In the rows, 128 means zero.
Where one turn sends some rows of the set: a few examples, then the rows asked:
pur: [146 136 107  86 105 119 145 148 140 123 141 132  94 166 142 142 144  90
 141 137 158 120]
surel: [141 104 136  97 127 148  86 134 118 100 123 143  81 137 154 135  90 113
 143 105 126 131]
Movo: [155  85 140 127 141 145  92 134 172 129 131 133 111 144  98 103 155 102
 105 136 131 113]
tumiz: [139  94 111 100 128 121 138 129 154 146  97 129 167 120 136 123 114 106
 166 133  81 120]
Raza: [162 137 133 120 151 104 119 103 134 112 140 166 163 126 128 109 125 100
 140 123  95 105]
devez: [181 126 153 125 124  94 109 109 108 126 131 142 132 115 149 112 130 107
 112 148  98 113]
zub: [127 124 144 122  98 143 130  81 131 140 115 109  75 144 144 137 163 115
 123 143 114 122]
gofur: [142 112  76 122 118 121 116 136 131 135 132 174  93 145 131 150 110 132
 119 107 111  99]
gazet: [164 113  84 116 120 127  92 150 109 126 131 140 125 135 113 146  90 106
 162 156 133 133]
Gad: [127 148 124  99 122 171 116 107 141 179 159 131 109 133 119 118 131 113
 168 115 139 112]
sisoz: [127 113 152 109 137 128 147 101 151 123 140 133 104 141 127 158 146  88
 133  73 132 141]
Zumop: [173 122 111 105 109 154 125 110 119 148 116 118 157 134 143  99 114  89
 113 138  89 109]
Birik: [158 130 138 106 143 149 129 118 177 136 105 114 120 152  92 154 153 121
 159 119 100 120]
keza: [132 121  96 133 117 130 133 105 104 150 161 143 104 120 125 112 132 105
 139 117 152 181]
loz: [118 130 126 116 130 111 114 117 136 116 118 138 148 180 126 121 128 102
 182 123 152 159]
zito: [124 134 153 137 144 132 130 144 148 146 159 101 104 153 133 124 149 134
 133 108  92 132]
Nes: [168 111 108 102 106 118 147 131 139 154  97 100 139 102 143 111 144  96
 129 137  91 126]
tokil: [152 132  94 121 134 153 115 119 132 114 114 131 104 195 140 113 134 121
 134 118  81 122]
Zifi: [156 113 143 103 105 123 121  82 112 145 109 138 143 126 125 119 139 120
 114 133  72  99]
bog: [120 116  98  83 119 186 115 103 133 158 121 136 112 138 136 152 109 103
 129 136 123 116]
niz: [146  91 101 112  97 108 118 118 127 139 159 123 132 176  82 135 138  92
 138 138 123 137]
mil: [130  89 158 131 153 147 114 124 111 180 119 144 111 112 139 133 152 124
 128  97 103 114]
rer: [133 141 122 124 137  86 122 124 140 137 116 155 155  90 114 108 137 126
 135 126  94 134]
led: [156  94  95 146 119 132  99 130 139 181 120 142  90 107 121 126 133  84
 115 141 124 135]
fegu: [152 113 140 134 132 161 106 101  94 123 145 154  84 127 161 109 121  84
 145 136 128 116]
lebis: [116 145 147 125 129 108 106 140  96 144 125 163 115 111 126 124 129 102
 134 110 153 164]
tigu: [165 109 155 126 119 144 130 157 121 160 114 125 143 126 111 149 118 115
 123  88 155 126]
Muz: [140  75 107 176 114 132 119 121 119 149 137 144 124 126 131 100 125 105
 158  95 139 111]
Fita: [119 108 126 129  85 134  84  95 143 127 108 123  81 134 114  91 151 118
 140 122 140 123]
basu: [129  96 114  82 140 129 114 123 136 157 106 132 120 102 120 135 140 123
 192 129 148 152]
vavi: [123  68 151  91 120 139 123 144 128 142 104 165 108 119 120 140 141 118
 141 137 160 126]
Nin: [141 134 123 104 157 153 116 136  82 137 146 139 150 129 117 136 121 137
 169 100 116 114]
Fovuk: [132 117 132 113 128 170 126 112 124 107 112 140 129 170 116  93 137 150
 161 127 144 157]
ritir: [195 126 115 111 128 145 114 119 127 157 130 131 103 132 110 131 129 169
 165 126 125 124]
suvo: [142 129 116 135 128 102 117 146 152 127 101 129 169 126 143 100 106 112
 142 146 106 142]
Gile: [132 110 146 143 112 106 115 124 137 129 106 109 144 124  81 130 174 110
 133 124 150 126]
golev: [143 105 102 148 117  96 122 131  97 103 132 125 119 164 143 109 163  87
 120 117 132 121]
fil: [148 119  96  93 120 148 119 131 162 121  94 102 112 139 136 119 150  91
 129 142 164 141]
Lovin: [138 101 110  96 121 132 125 158 101  90 126 118 112 146  98 107 144 132
 152  99  93 134]
Vefuv: [122 138 147 110 137 135 129  98 114  93 118 169 103 141 114 116 163  98
 145  89 116 118]

devez moves to Zifi
Lovin moves to Muz
Where do these go?
tokil moves to led
Fita moves to Gad
loz moves to lebis

